One turn moves each row of this set onto another row. After a few examples, where does it send each row asked below?
J_792: [-13   9  10  27 -33 -11 -17 -28  23  -5 -23 -21  21   0  11 -19  26  -2]
J_88: [-30 -13   3  15 -40 -26 -35   0 -27 -22 -28  19  12 -24  26   6  14  -4]
J_614: [ 26  -8 -18 -15  -8  -5  -2  11  -9 -34   2 -16   9 -17   3  21  27   4]
J_371: [ 14 -17   4  -4 -64 -11 -23  10  24 -27 -46  -7  32 -38  16  -8   9 -19]
J_29: [ -5   9 -13  23 -28   4 -10   0   7 -34 -40  24  13   3  15 -17  11 -15]
J_665: [ 25  -2 -13  -9  -8  -2  -3  -1  -3 -22   4 -25  10 -16  -5  14  32  11]
J_863: [ 14 -10 -18 -13  -6  -3  -8  -5  -5 -23   6 -18  14 -16  -6  16  29  17]
J_351: [-12 -21  14   7 -50 -17 -52  15  14 -33 -42  -4  26 -35  10   3  18 -18]
J_417: [  2 -27  12  -5 -55 -16 -20   9  35 -46 -31 -14  29 -16  24   4  26 -32]
J_797: [-17  -7  11  27 -37  14 -34   7   4 -23 -48  24  16 -17  -4 -12  17  -2]
J_300: [-15  -7 -11   4 -38 -40 -21  -1  -9 -40 -20   2  16 -11  45   5  11 -24]
J_24: [ 20  -7 -24 -15  -6   0 -17   6   5 -32  -7 -18  17 -21 -13  13  22  10]
J_515: [  2   9   3  20 -46  -2 -31  11  -7 -32 -61  15  17   0  23  10  17 -19]
J_403: [  8  -5  -4  16 -49  17  -2  -2   6 -18 -48  30  17 -18   8 -18  11  -4]
J_806: [ 28 -12  -8 -13 -13   5   0   7   2 -29   2 -19  11 -15  -6  19  35   8]
J_580: [ 16 -18 -22 -21 -10  -1  -5   5  -7 -37   3  -8  11 -15  -2  23  25  12]
J_916: [ 21 -18 -15 -18 -11  11  -6   5   7 -32  -2 -13  16 -15 -12  16  33  13]
J_50: [ 29  -9 -11 -16 -15  -7  -8  11   3 -32   2 -28  14 -22  -2  19  32   2]
J_165: [-23 -43  32   8 -53   3 -19   2  -5 -27 -27  23  15 -18  15  11  38  -5]
J_20: [ 30   0 -18 -10  -6   0  -6  10  -2 -31  -4 -19  11 -16  -6  13  27   7]
J_301: [ -8  -9  -9   3 -51 -35 -13 -13 -23 -11 -24   7  16 -29  39  -2   7  -5]
J_108: [ -8  -9  14   5 -57 -25 -29   2 -20 -29 -40   1  18  -6  42  26  27 -20]
J_429: [ -7 -11  33  21 -53   9 -12 -12  -6 -11 -41   6  17   9  20  14  44  -4]
J_212: [-13 -32  27   7 -48   1   6 -18  15 -22  -9   2  17   6  25   2  45  -9]
J_866: [  2 -13  33   9 -63  -6 -34   3  13 -24 -48 -17  28  -7  22  19  36 -19]
J_545: [-27 -15  28  22 -43 -15 -39 -18   4  -1 -26 -13  21 -23   8  -3  29   7]
J_146: [ -8  19  14  28 -43 -11 -34 -15  -8  -3 -47 -11  19   1  21   5  24  -4]
J_98: [ 18 -15 -15 -21 -12  -9 -17   2   5 -29   2 -28  17 -23  -6  20  29  11]
J_230: [ -3 -37  16  -2 -64  -1  10 -14  -7 -15 -21  19  16 -19  28   3  32  -4]
J_249: [ -2  -4  13  13 -54 -16 -19 -27  14   8 -30 -22  27 -29  15 -16  18   3]

J_300 goes to J_29
J_916 goes to J_98
Now find these:
J_108 goes to J_515
J_20 goes to J_665
J_545 goes to J_165
J_371 goes to J_301

One turn moves each row of this set onto another row. After a few examples, where does it send each row asked below?
J_394: [  1 -15  50 -18  -4  16   8  -4  -8  19 -32  -8   0 -18  -1   5   6   2
   0  36  22  11  -7  -6 -25   8  -5]
J_553: [ -4 -14  32  30   1  24  21 -14   5  -5   3   1  23 -29 -20   1   8   8
 -11 -20  13  -7   3  -3  29   8 -17]
J_759: [ -1 -11  51 -13  -5  12   2  -3  -8  20 -35  -6   4 -17  -4   8   0   3
   0  34  18  12  -1  -3 -19   1  -7]
J_603: [  0 -23  25  23  -1  35  35 -12   5  -9  16  -9  16 -35  -8  -2  15   2
  -4 -21  19  -5 -14 -25  11  19 -13]
J_169: [ 10  -4 -33 -25   2   5   5  24  -6  -2 -31   1  17   0   1 -13 -10  -4
   1 -36  20  11  13 -10  -7   5  -3]
J_393: [ -1 -10  46 -15  -7  16   5  -4  -8  21 -34  -8   1 -19   7   6   5  -1
   6  32  24  15  -3 -17 -28   7  -7]
J_846: [  2 -22  -7 -12  -1  17  -8   8 -10 -11   6  -3  19 -21  10   2  12 -11
   6  58  22   9  -1 -20 -14  -4  -9]
J_571: [-14 -12   4 -29  -3   9   1  33  -6 -17  -6  10   3 -15   4  18 -26   3
  13 -28   9   6  -1 -26 -33  -1 -13]
J_543: [ 11 -36  34  33   2  23  12  13  -4 -21  11  -7  18 -44   4   1   5 -17
   4   1  34  11  -7 -17  -8  27 -11]
J_888: [  3 -16 -28  48   2   9   7 -22  -5   2   9  -5  21 -10   1  21  16  -9
  -9   8  15  13  -9 -12  -8  -8  -9]
J_890: [  1  -3 -10 -25   7   7  -7 -47  -6   6  -4  -7   9 -12   2 -22  -2  -7
 -13 -20  20   7  31  13 -12   2 -14]
J_326: [ -1 -11  23  35 -10  26  33  -3  -3  -1   6  -3  13 -28   9  -9  18  -4
   9 -27  25   7   8 -46   1  15 -11]
J_376: [  5 -12 -15 -33   4  17   0 -50  -1   3  -3 -11   4 -17   3 -20   4  -8
  -9 -19  23   1  18  14 -15  10 -12]
J_455: [ -2  -6  52 -10  -6  12   4   0 -12  24 -38  -6   3 -15   2   4   3  -1
   4  33  20  17   5 -12 -25   1  -6]
J_467: [  4 -19  35 -19  -7  27  -8 -13 -22 -19 -36  -9   6 -12  15 -15 -15 -11
  21 -16  30  15  23 -27 -39  10  -6]
J_209: [ -2  -9  -5   1  -4   8  -9  14 -15  -9  -2   0  23 -14  16  -6   7 -12
  11  53  21  18  14 -29 -16 -11  -9]
J_223: [ -1 -20  -2 -11   2  17 -11   8 -11 -13   3   0  27 -18  -1   3  -2  -4
   0  58  19   3   4  -1   0 -12 -12]
J_59: [ 12 -14 -37 -32   4  15  13  23  -6  -7 -26  -2  12  -4   4  -9  -5  -6
   3 -33  24   7  -2 -14 -14   7  -4]
J_527: [  3 -15 -29  53   0   5   5 -22  -4   6   9  -7  23  -8  -3  21  16  -5
 -11   7  12  11  -8  -5  -9  -8 -12]
J_784: [  5 -17  45  48  -5   6  -4  18  -2 -18  -1  -2  21 -37  -2  -3  -6 -10
  -2  -6  26  18  21  -4   4  14 -15]
J_542: [  5  -1 -13 -23   3   5  -5 -48  -6   7  -7 -11  10 -10  11 -22  -2 -11
  -3 -24  24  13  34  -2 -20   4 -13]
J_894: [ -2  -6   1   1  -1   4 -18  13 -14  -6  -4   6  29 -11   2  -3  -1  -4
   1  52  12  10  18 -10  -2 -17 -12]
J_676: [-15 -13  11 -31  -2   6  -1  30  -4 -17  -7  12   9 -17  -8  17 -33   6
   7 -28   5   3  -2 -10 -25  -3 -14]
J_581: [ 15  -7 -32  36   1  16   2 -23  -6  18   3 -15   7  -4   6   5   6  -2
   1 -25  26   9 -30  -9  -9   2  -9]
J_485: [  6 -29  41 -27   1  35 -13 -17 -14 -23 -31 -12  10 -16  -8  -3 -24   1
  -2  -9  25  -1   9  10 -20  11 -13]
J_271: [  9 -22  37  43  -6   9   6  16  -7 -17   3  -5  19 -36   8  -6   5 -17
  11  -8  33  24  11 -26 -11  20 -11]
J_438: [ -4  -1  35  43  -5  11  19  -5  -2  -2  -2   3  20 -24  -8  -8   8   0
   1 -32  15   8  21 -26  18   1 -14]
J_233: [  5 -11  42 -15  -3  22 -18 -11 -17 -14 -42  -6  14 -11   1 -11 -26  -4
   7 -19  21  11  30  -4 -24   3 -10]
J_908: [ 10 -29  44  36   3  19   2  13  -1 -21   8  -6  21 -40  -8   4  -6  -9
 -10   1  29   7   1   7   5  20 -14]
J_421: [-11 -18   6 -33  -1  13   3  31  -3 -18  -3   8   2 -18  -2  19 -30   4
   7 -24   8   2  -9 -16 -29   0 -16]
J_506: [-16  -6   8 -24  -6   6  -4  35  -8 -16 -11  12   6 -13  -4  15 -33   4
   8 -29   5   6   4 -19 -29  -3 -13]
J_360: [ -1 -14 -25  50   2   3   4 -22  -2   4  10  -4  18  -9  -2  23  17  -6
 -11   7  15  12  -9  -6 -10  -7  -7]
J_458: [  5  -9 -17 -32   4  12   1 -46  -7   7  -1 -10   2 -15  13 -22   5 -12
  -5 -22  28   8  21  -6 -25   9 -10]
J_84: [ 13   0 -28  42   2   9 -10 -19  -7  22  -4 -10  12   0  -5   7   3   1
  -5 -25  21   9 -18   5   0  -4 -10]
J_347: [ 15  -6 -29  35   1  17  -5 -27  -3  19   2 -14  10  -4  -3   9   4   3
  -5 -25  25   5 -31   8  -2   1 -12]
J_522: [ -1 -12 -27  51   3   4   6 -24  -3   3  11  -4  20 -11  -1  21  16  -8
  -7   7  12  14  -4 -10 -12  -9 -13]
J_869: [ 11 -36  32 -32  -1  40  -1 -17 -17 -23 -25 -17   1 -20   9  -8 -15  -8
   9  -9  32   1   5 -11 -37  20  -8]
J_650: [ 11 -19 -33 -38   8  16   8  19  -4 -11 -24  -3  15  -6  -9  -6 -13   2
  -4 -33  21   2  -8   5  -6   9  -5]
J_651: [ 15   0 -30  41   2  10  -7 -22  -8  22  -4 -12   9   1   6   3   4  -1
   3 -26  25  15 -15  -7  -9  -3 -12]
J_868: [ 12 -11 -29 -29   6   7   2  20  -3  -9 -33   2  20  -1  -9  -9 -17   2
  -5 -34  17   3  10   7   0   2  -6]

J_394 goes to J_393
J_894 goes to J_223
J_506 goes to J_676
Now find these:
J_467 goes to J_233
J_890 goes to J_376
J_581 goes to J_651
J_553 goes to J_603
J_169 goes to J_868
J_784 goes to J_908

One turn moves each row of this set onto another row. After a few examples, where does it send each row asked below?
J_412: [ 33 -12   4 -18   9  30 -11   9  -6 -10 -10   5  15]
J_216: [-16   4  16  -4 -14  17 -10  -3  26  22 -10  -9  22]
J_953: [ 16   2 -31 -10  -1  13  -8 -21  -4  -3 -18 -21 -12]
J_471: [-22  -5   7  13   5 -22  21 -17   0 -19 -21 -13  15]
J_526: [ -9 -20   0 -24  -3  19  16 -16  37 -17   8  19  15]
J_149: [ -8   3  -4  11  15   1  27 -15   8   6 -31  11 -14]
J_830: [ 22  -2 -31 -21   3   9  -5 -23  -6  -4 -16 -21   5]
J_173: [ -1 -16 -20 -23 -12  26   5 -21  27 -18  15  14  12]
J_56: [  2 -31 -10  -1  13  10   1  -6 -16 -30  11  24  11]
J_661: [-14 -27 -14  -6 -11  11 -25 -33  -6   2  12  -7  26]
J_933: [ -7 -24  21  13  25  24   2 -28  -6  15 -19   9  -2]
J_914: [  2   4  -5 -23 -13  -8 -10  11  20  11   0  -3  22]
J_965: [ 25 -12  12 -15  10  46   1   3  -3  -9 -12   4   6]
J_12: [-25  -7  -1   8   9 -22  23 -21  -1 -15 -23 -15  10]
J_65: [-12   0  -3  12  19  -3  25  -8   6  -4 -33  10 -13]
J_142: [-14  -9 -10  -3  23  -6  12 -28  -5 -18 -27 -12  42]
J_714: [ 16  -7  -4 -32 -15   2  -5  12   2   0   3   3  25]
J_976: [ -8 -26 -26 -12  -1  19 -15 -38  -1  -5  13  -1  28]
J_460: [  8 -11 -21  15  17   8 -14 -10 -11 -15 -22  30  14]
J_331: [-13  -8  19  16  15  16  -9 -23  -6  -3 -15 -35  14]
J_828: [  1   1 -13  14  28  10  -4  -7   5  -4 -34  27   7]
J_798: [-11 -21  33 -11  -7  20  14 -18  31   2 -11   8  21]
J_671: [-21   8  13   1 -13  14  -8  -3  23  24  -2  -7  20]
J_932: [-19 -22  31 -12  -5  23  10 -17  32   3  -8   9  23]
J_518: [ -9 -30  19  -9  -7  -2  13 -28  17 -10   8 -13 -13]
J_616: [ -2 -36   3  -5  11   5  12  -7 -23 -29   8  14  10]
J_770: [ -7   0  12  -5   0   6   9   5   3  12  11 -15 -20]
J_197: [  5  -8 -20 -12  21  13  12 -28 -15 -19 -25 -10  37]

J_216 goes to J_65
J_616 goes to J_661
J_56 goes to J_976
Now find these:
J_142 goes to J_914
J_770 goes to J_933
J_671 goes to J_149
J_197 goes to J_714

One turn moves each row of this set onto another row. After a few examples, where does it send each row asked below?
J_435: [ 13 -23   4  -6  20   3  10  32 -20   7 -24  24]
J_936: [ 14 -11 -16  15 -17 -22 -27   0 -18  22 -21   3]
J_114: [ 41  -5 -12  16  29 -10  19   2 -22  15  12  30]
J_265: [ 10 -11 -14  11 -17 -26 -16  14 -30  15 -24  10]
J_224: [ -4 -12 -20 -16  30  11  17   0   7  30 -18  18]
J_491: [ 16 -19  12  -9  27   8   3  18  -5   1 -13   9]
J_801: [ 10 -19   1 -14  35   9  23  17  -6   7 -18  12]
J_289: [ -3  -4 -14 -15  23   9   5  -9  18  28 -11  -3]
J_270: [ 24 -22  11   2  12  -4  -9  22 -19  -4 -18  10]
J_559: [ 35  -4  -9   7   1 -15  16  44 -15  32   3  -3]
J_850: [  2  14 -28 -19 -25 -26   0   0  -9  15  16  15]
J_541: [ 47 -14 -18 -10  18  -2  33  19 -14  15   4  12]
J_968: [ 38 -11 -26 -18  25  -1  29  -6  -8  13  13  19]
J_175: [  6 -13 -13   7 -14 -23 -16  19 -31  16 -27  22]
J_420: [ 31   7 -13  22  -5 -20  16  28 -15  42   1   6]
J_92: [-12   0 -35  -3  -6 -14  -4 -17  -1  36 -17   5]
J_997: [-10  -4 -37  -3  -4 -13  -9 -13  -4  38 -20  18]
J_409: [ -8  27  -8  -2 -13 -22  10  19   4  31  13  12]
J_432: [ 22 -19  -1  12  -6 -15 -21  15 -25   5 -20   8]
J_805: [ -1  -9 -14 -19  33   9  23  -3   9  20 -14  10]
J_675: [ 30   0 -12  -7 -22 -21  13  38 -19  17   3   5]
J_231: [  2   8 -22 -13  14 -17  -3 -18  -6   9  26  27]
J_843: [ 44  -9 -12  -7  -1 -11  26  38 -20  18   3   7]
J_884: [-12  -5 -32 -12  17   1   6 -14   6  39 -19  18]
J_329: [ 47 -12 -15   9  23  -7  22  26 -14  32   6   5]
J_225: [ 20   1 -32 -22  13  -7  19 -18  -4  14  18  23]
J_505: [-10  -1 -29 -14  15   0  11 -18   9  32 -13   8]
J_590: [ 41 -13 -23   3  36  -4  20   0 -12  22  13  19]
J_459: [ 24   2 -10   3  29  -9  16  -9 -15   5  19  38]
J_817: [ 13   9 -17 -12 -34 -28   5  27 -16  16  10   8]
J_25: [  6   9 -33 -23  -7 -18   9 -15  -3  13  21  22]
J_213: [ 46  -2 -15  24  14 -15  19  19 -23  30   4  16]
J_52: [  2  16  -9  -9  20 -13  12  -9  -4   5  25  34]
J_813: [  2  -4 -27   6 -11 -16 -23 -13  -1  33 -16  -1]
J_577: [  8 -17  -3 -15  34  11  20  20  -6  18 -19  22]
J_767: [-10  16 -17 -12  -6 -27  -9   0  -3  11  25  19]
J_942: [ -3   0 -25  -4   4  -2  -7 -17  14  38 -15  -3]
J_735: [ 19 -22   7  -4  21  -1  12  29 -22  -1 -21  16]
J_929: [ 23  -3 -26  -6  32  -8   9 -18  -8  15  22  24]
J_244: [-11  25  -8  -8   2 -18   8   2   4  14  22  23]
J_886: [ 11  19 -13  11 -16 -23  12  30  -6  40   5   4]
J_786: [ 14 -19   1   1   1 -11  -6  33 -31   7 -27  23]
J_514: [ -1  -3 -30   6 -20 -25 -16  -5 -17  30 -20   8]
J_217: [ -3  16 -12  -7 -18 -29  -9  27  -6  18  16   7]
J_911: [ 17 -18   2   7  -2 -17  -4  28 -33   4 -25  12]
J_941: [  6 -12   0 -17  32  13  10   7  11  12 -11   5]
J_392: [ 15   8  -7   0 -14 -24   1  43 -11  27   7  -2]
J_489: [ -5  -7 -28   5 -16 -22 -18  -1 -20  29 -22  19]

J_801 goes to J_92
J_289 goes to J_936
J_225 goes to J_817
Now find these:
J_420 goes to J_459
J_231 goes to J_392
J_997 goes to J_786

